One turn moves every row onto another: examples first, then more rows asked
K_921: [  4  45  51  34   6  43  22 -20  15  17 -18  -7  19]
K_202: [-34  -2  -7  10 -11  40  15   9 -13  10 -40  55  19]
K_562: [-36  -9   2   8 -42 -16  -9 -26 -19   3   4  17  40]
K_811: [  6  61 -12   9 -32  -2   7  52  38  -2 -15  43  26]
K_90: [  2  39  55  34  12  42  16  -3  13  18 -23 -10   2]
K_567: [ 11  41  46   3  -5  12 -27 -10  51  -7 -37   1  47]
K_658: [ 22  32 -24  34 -18 -35  22   5  17  13  19  12   5]
K_362: [ -2  47  67  34   8  30  18 -10  13  25 -17  -4  14]
K_621: [-29  -7   3  -7 -36 -12 -16 -21 -23   1   3  24  29]
K_580: [  8  60 -17   1 -22  -7   4  50  39   2 -14  44  37]
K_201: [  4  57 -21  19 -14  -6  -5  53  40   1 -15  39  28]
K_676: [-43  -1   2  -4 -41 -18  -7 -20 -20   4  -7  14  33]
K_984: [ 33  29 -13  42 -14 -27  31   7  16  14  18  13   7]
K_668: [  5  25  46  -3   4   2 -28 -16  51  -7 -30   3  47]
K_738: [-36  -2   7  13 -10  39  17   1 -23  12 -31  55  18]

K_562 moves to K_90
K_811 moves to K_676
Now find these:
K_668 moves to K_984
K_567 moves to K_658
K_201 moves to K_621

One turn moves every row onto another: examples first, then more rows asked
K_306: [  2   0  22   4  23  20   4 -52   2  46 -20   6 -44  -5  51 -20 -59 -25
  10 -10]
K_590: [ 39   3  -2 -22   4  -3   7  -3  45  28 -34  -2 -66   3  25  -6 -17  15
  29   9]
K_777: [ 52   4 -10 -14   9  -4   2   1  39  23 -10 -11 -72  10  27 -15 -10  23
   3   9]
K_353: [ 12 -37  12  -4 -35  20  29 -28   3 -11   1 -44 -13 -16  35  57 -38 -14
  13 -56]
K_530: [ 42   3  -2   1 -15   3  36 -65  31  26  32  -4   7   9  12 -23   4  -4
 -12 -26]
K_744: [  1  15 -23  30 -18  41  26  16   6  13  43  -4 -36  -1  20   8 -32   6
 -46 -24]
K_218: [ 15 -35  -2 -11 -36  11  21 -25  17  -2 -15 -36 -69 -37  58  16 -13   9
   2 -31]
K_335: [ 46 -25  -1 -16 -17   6  14 -30  35  -5 -14 -19 -31  33  -6  10 -79   2
  20 -41]
K_127: [ 12 -26  -2  -1 -26  30  16 -32  11  -1  39 -58 -34  -2  30  17  31 -26
   6 -31]
K_491: [-20 -21   6  36 -13  60  39 -12  -6   9  11   4 -36   8  16  34 -37  32
   4 -55]
K_129: [ 19  28   8  14  14  29 -13 -32 -24  36  34 -16 -29   7  20  16 -60 -20
   3  19]
K_236: [ 48  13   6  24  28  17  11 -46 -17  15  41  19 -25  -1   9  41 -39 -50
 -12 -50]
K_365: [ 44 -17  -4 -19 -19  12  16 -33  37  -5 -22 -20 -33  29  -2   6 -78   5
  20 -40]
K_857: [ 58   5   2  26   6  15  40  -5  27  48  10 -17  -7 -18  -9  40 -65  -4
 -10 -21]
K_64: [ 33  -2   6 -15  21  10  -6 -40 -21  12 -13  35 -91   4  29  36 -42  -3
  20 -30]
K_452: [ 34  -8  14 -21  20   8  16  -5   9  45   8 -10  -6  36 -10  37  12 -21
  53  -7]
K_118: [  9 -16  15   4  21  17   2 -39 -12  59  -4  -5 -57  -7  10 -11 -47 -61
  30  -1]
K_516: [ 16  -5   1  23  -2   9  53 -20  -8 -30 -25  -4 -43  11  14  22 -30   7
  -4 -85]
K_60: [  9 -40   8 -15 -12  24  19   3   1  26  -3 -48 -65 -23  27  48  18 -19
  37 -21]
K_70: [ 59  -2   5  14   9   6  46  -5  15  60  -3  -3 -17 -30  -2  38 -56   3
  -7 -25]
K_772: [ 20 -11  -5  13   8 -10  41   2   0 -16 -43   6 -82  -8  22   9   2  -4
   9 -54]
K_268: [-16 -21 -20   6 -38  42  32 -14 -13  26  48   3 -33  16 -25   8  -1 -37
   9 -31]
K_570: [ -6  -1  -9  37 -38  34  31 -16 -24   0  38  16 -26 -19   4  36 -10  23
   3  -3]
K_361: [ 42  -3  -1 -19   2  -8   7 -10  43  24 -29  -1 -65   6  29  -6 -16  24
  22  13]
K_866: [ 47 -39  -4 -23 -18   9  19 -34  22   7  -7 -22 -42  35 -20   3 -64  -4
  24 -51]
K_749: [ -5 -42   0  33   4   5   9  25  19 -14 -11   9 -53 -11  19   4   0 -50
  26 -19]
K_225: [-13 -11   6   6  -1  30  22  33   3  -2  -5   7 -16  20  26  46 -64 -17
   5 -46]
K_598: [ 25  -6   6 -23   5  15  17 -24  22  49   0 -13 -20  25 -17  17  20 -28
  57  -1]
K_66: [-15 -38   5  37  10  41  26   7  30  -5 -17   1 -59   5  38  -6 -27  -4
   2 -58]
K_251: [-18 -17  -8   1 -15   6  34  17  -5  44  -5  32 -58 -29  16  14  11 -30
  19   1]
K_98: [ 25 -14  11 -18   9  11  21 -20  19  54   0  -8 -22  27 -17  25  18 -21
  58   3]
K_672: [ 55  13   0  20   3  21  40  -8  26  44   6 -19  -3 -17 -12  40 -69  -4
  -5 -24]
K_459: [  0  12  24   0  16  33  -2 -56 -16  26   5  -7 -15  28  38   6 -74 -15
  14 -12]
K_59: [-23 -24  -9 -14 -27   3  20 -12  21 -18 -18  31 -41  12  48 -20 -23 -18
   7 -35]
K_693: [ 36  15   4  20  41  26   6 -46  -7  37  41  18 -53   3  19  14  16 -43
  -8 -31]
K_15: [ 23  -4   6  21 -15  20  27  -5   9  11  28 -49 -16 -41  47  54  -1 -10
 -18 -22]
K_750: [ 46   5  -2   5   9   5   1 -56 -13 -12  12  27 -55  -4  27  29 -68 -16
 -12 -49]
K_978: [ 23  19  -3  39   2  18  56  -7 -26  -7  13  -7 -21  -2   1  50  -8  12
 -14 -56]
K_529: [ 22  20 -17  31  -9   4  43 -21 -24 -12  30  -8 -40   4  -9  14  40  -7
  -5 -32]
K_24: [ 17 -11  -9  11   0  -8  36  -1 -20 -10 -11  -1 -68  10 -14  19  41 -29
  33 -36]
K_542: [ 20   3  -4   9   0  22 -16 -49 -16  35  36 -20 -53   7   5 -22 -41 -50
   8  12]
K_887: [  0 -22 -13  31 -37   2   8  -8 -11 -19  29  17 -31 -14  -4  12  14 -34
  23   5]
K_425: [ 20  -5   6 -16  29  25  -5 -53 -13  29  12  27 -84  25  19  14  12 -25
  29 -33]
K_77: [ 42  15 -10  12 -13  20  34 -52  37  43  39 -18  -1   2  -7 -14   5 -13
  -9 -11]
K_465: [ 42   3  -7  15 -12  16  36 -58  37  41  40 -16  -4   9  -6 -17   6 -10
  -9 -15]

K_236 moves to K_64
K_66 moves to K_887
K_598 moves to K_672
Now find these:
K_777 moves to K_530
K_24 moves to K_978
K_306 moves to K_542
K_59 moves to K_268
K_218 moves to K_127
K_335 moves to K_98

One turn moves every row onto another: examples first, then more rows asked
K_645: [-21  -5 -25   6   2 -22 -12   1 -32  -1 -16   3  30  -2  26 -37  22 -15
  13  -3  18]
K_657: [ 36 -32 -22  40  -7  24  29  19  15  58 -16 -19 -28  29  31   8  21  17
  30 -12  18]
K_585: [ 10 -19 -13  31  24 -29  26 -16  17  16 -12  19 -42   8  30   8  28 -33
  21 -40  31]
K_923: [ 33  -8  18  34  11   7  42  14  -3  46 -20 -25 -44   4 -14 -39  28 -35
  15 -43  -6]
K_23: [  6   0 -13  23 -12  13  14  -6 -18  44 -19  -7  51  13 -15 -45  -3  -8
  23 -15  10]
K_27: [ 24  10  -2   6  33 -27  32 -12  27  27 -32  38 -20   6 -10  -1 -14 -40
  32  39  23]
K_143: [ 25  -7   4  33  25  18  59  -9 -22   0  13 -23  16 -39 -20  39  23  10
  20 -12   2]
K_904: [ -2  -2  -8   2 -31 -13  -2  -6  17   6 -45   9  26  16  25 -35   6 -22
  45   1  13]
K_26: [ 14 -14   9  -7  -3   3  49  45 -20   9 -33   4 -44  10  50 -15  33 -13
  53 -26   6]
K_614: [ 51 -14  26  27 -22  13  55  -1  29 -23 -19   3   6   3 -45  20   4  -1
  40   2  -1]
K_878: [  7   9 -30  -4 -15  10   0   2 -27  35 -36 -19  10  26  17 -48  -1 -13
  51  11 -14]
K_149: [ 33   1 -15  23  -6  -1  17  43 -45  29  10  20 -27   6  10   3  46  -6
  -6 -43  26]
K_654: [ 34  20  13  26 -48  -2  57  -3   6 -35 -32  30 -34  -7   3  14  21 -28
   4  24 -21]
K_706: [ 35   1 -11  -5  18 -14   0  58 -18  16  -2  30   8   2 -16   5  18   2
   7  38  43]
K_994: [ 50  41 -21  13 -11  23  41  -4 -38  22 -10 -16 -48  -9  -6  34  19 -15
  35  19 -43]
K_395: [ 27 -10  -3  37  12  10  38  20  26  49 -20  13  13   0   4  -3  -4   5
  -8  56  34]
K_424: [ 45  30 -26  22 -14  17  45  -2 -52   1 -12   6 -53   6 -12   9  13 -16
  13  36 -44]
K_565: [ 24 -23 -36  13  23   5  20   5 -37 -30   1 -29 -35  -2   1  20  23  20
  30  43 -21]
K_161: [ 20 -33  -3  37  30   4  52  -7 -21 -28  13  -6  19 -22 -29  25  16  16
  13   3  10]
K_194: [ -3  28 -14  26 -25  -8  10 -11 -28  28 -24  17  18   0   7 -52  11 -41
  -8  -9  -3]
K_485: [ 23  15  20   6  29 -16  26  31  -1  20 -31  -5 -33 -16 -20 -48  11 -44
  -8  44  -3]
K_32: [ 19  -4 -23   8  20  -1  15   5 -23 -23   2 -41 -33 -29  18  39  40   9
  29  25 -16]
K_319: [ 16   7   7 -17  33   9  63  50 -40  26 -29  20  -7  -5  11 -23   2  -8
  36  47   8]
K_989: [ 48   2  24  12 -23  11  43   5  32 -16 -19 -15  -2 -16 -23  44  20  -1
  56  -5  -3]
K_946: [ 30  35  18  29 -39   3  55  -3   2 -18 -19  10 -29 -35  12  35  34 -30
  -2   7 -18]

K_32 moves to K_946
K_26 moves to K_585
Now find these:
K_161 moves to K_424
K_194 moves to K_23
K_395 moves to K_319

